[[-47.2 -50.0  47.6  43.6  40.6  -1.5 -51.9  42.2 -50.8]
 [ 56.8  48.5 -40.5 -44.9 -48.0 -12.8  52.1 -44.0  56.4]
 [ 51.7  59.5 -39.4 -49.2 -48.6  -7.3  49.7 -41.9  53.2]]
->
[[ 51.7  59.5 -39.4 -49.2 -48.6  -7.3  49.7 -41.9  53.2]
 [-47.2 -50.0  47.6  43.6  40.6  -1.5 -51.9  42.2 -50.8]
 [ 56.8  48.5 -40.5 -44.9 -48.0 -12.8  52.1 -44.0  56.4]]

[[  0.2 -52.7]
 [ -0.2 -50.9]
 [ -0.4  59.3]
 [  0.0 -55.9]
 [ -0.4  46.2]
 [  0.8 -53.2]
 [  0.7  44.0]
 [  0.4 -55.0]
 [  0.2  48.2]
 [ -0.8 -61.7]]
->
[[ -0.8 -61.7]
 [  0.2 -52.7]
 [ -0.2 -50.9]
 [ -0.4  59.3]
 [  0.0 -55.9]
 [ -0.4  46.2]
 [  0.8 -53.2]
 [  0.7  44.0]
 [  0.4 -55.0]
 [  0.2  48.2]]

[[ -0.2   0.5  -0.2   0.0  -1.6  -0.1  -2.0  -1.1  -0.3  -1.6]
 [ 39.8  58.8  46.4  52.7 -11.4  46.3 -24.1  14.4  39.9  -4.8]
 [-26.5 -44.7 -33.8 -39.6  23.5 -33.3  35.9  -2.4 -27.1  16.2]
 [ 40.6  60.3  46.4  53.2 -11.2  46.7 -24.2  14.2  40.2  -5.3]]
->
[[ 40.6  60.3  46.4  53.2 -11.2  46.7 -24.2  14.2  40.2  -5.3]
 [ -0.2   0.5  -0.2   0.0  -1.6  -0.1  -2.0  -1.1  -0.3  -1.6]
 [ 39.8  58.8  46.4  52.7 -11.4  46.3 -24.1  14.4  39.9  -4.8]
 [-26.5 -44.7 -33.8 -39.6  23.5 -33.3  35.9  -2.4 -27.1  16.2]]

[[ 63.6 -30.7  39.7 -80.7  27.3 -69.2 -67.5  -1.6  59.0  44.8 -80.6 -21.3
  -73.7 -74.2]
 [-52.1  52.2 -42.6 -45.9  63.8 -14.1 -29.0 -78.2 -10.9  33.3  59.4  10.5
   56.9  45.9]
 [-64.5  -8.1   1.6  30.4  15.4 -55.6  16.1 -42.0 -50.7  67.2  10.6 -31.8
  -20.9  44.2]
 [ 13.9 -51.3  66.6 -36.8  26.2  71.7  40.4  48.9  31.1 -83.1 -46.6 -31.8
  -59.1  59.3]
 [-18.5  81.6  37.2 -35.5  24.5  55.4 -21.2  19.3 -79.4 -76.3 -81.1   1.2
  -47.3  68.9]]
->
[[-18.5  81.6  37.2 -35.5  24.5  55.4 -21.2  19.3 -79.4 -76.3 -81.1   1.2
  -47.3  68.9]
 [ 63.6 -30.7  39.7 -80.7  27.3 -69.2 -67.5  -1.6  59.0  44.8 -80.6 -21.3
  -73.7 -74.2]
 [-52.1  52.2 -42.6 -45.9  63.8 -14.1 -29.0 -78.2 -10.9  33.3  59.4  10.5
   56.9  45.9]
 [-64.5  -8.1   1.6  30.4  15.4 -55.6  16.1 -42.0 -50.7  67.2  10.6 -31.8
  -20.9  44.2]
 [ 13.9 -51.3  66.6 -36.8  26.2  71.7  40.4  48.9  31.1 -83.1 -46.6 -31.8
  -59.1  59.3]]

[[-47.4 -50.1  62.4]
 [ 63.3  70.2 -56.0]
 [-61.3 -54.0  60.6]
 [ 39.3  61.4 -48.7]
 [-53.9 -68.2  59.4]
 [ 39.9  32.2 -62.3]
 [-63.8 -59.8  53.8]]
->
[[-63.8 -59.8  53.8]
 [-47.4 -50.1  62.4]
 [ 63.3  70.2 -56.0]
 [-61.3 -54.0  60.6]
 [ 39.3  61.4 -48.7]
 [-53.9 -68.2  59.4]
 [ 39.9  32.2 -62.3]]

[[-24.5  -2.7   1.2   0.9   5.6  -5.7  -1.1  -2.0   2.5  -0.7 -16.6  11.0
  -20.1   1.3   4.5]
 [  8.0   1.1   0.3  -1.4  -0.7   6.2  -1.2  -3.3  -0.5  -0.5   6.0   7.7
  -41.8   0.5   1.5]
 [ 74.8   9.7  -0.9  -2.1  -5.1  -4.0  -1.5  -3.9  -1.3   0.2  51.7 -11.2
  -46.9  -0.1  -3.7]
 [-44.6  -5.9   0.3   0.9   1.6   6.7   1.1   2.6   0.0  -0.1 -30.8   6.8
   29.2  -0.2   1.6]]
->
[[-44.6  -5.9   0.3   0.9   1.6   6.7   1.1   2.6   0.0  -0.1 -30.8   6.8
   29.2  -0.2   1.6]
 [-24.5  -2.7   1.2   0.9   5.6  -5.7  -1.1  -2.0   2.5  -0.7 -16.6  11.0
  -20.1   1.3   4.5]
 [  8.0   1.1   0.3  -1.4  -0.7   6.2  -1.2  -3.3  -0.5  -0.5   6.0   7.7
  -41.8   0.5   1.5]
 [ 74.8   9.7  -0.9  -2.1  -5.1  -4.0  -1.5  -3.9  -1.3   0.2  51.7 -11.2
  -46.9  -0.1  -3.7]]

[[ 38.3 -36.5  -2.9   7.9 -59.1 -16.8  83.0]
 [-10.8 -16.3  10.3  79.5  -8.0 -82.2   9.4]
 [ 20.2 -55.4  29.6  49.7 -31.3 -68.2  34.2]]
->
[[ 20.2 -55.4  29.6  49.7 -31.3 -68.2  34.2]
 [ 38.3 -36.5  -2.9   7.9 -59.1 -16.8  83.0]
 [-10.8 -16.3  10.3  79.5  -8.0 -82.2   9.4]]
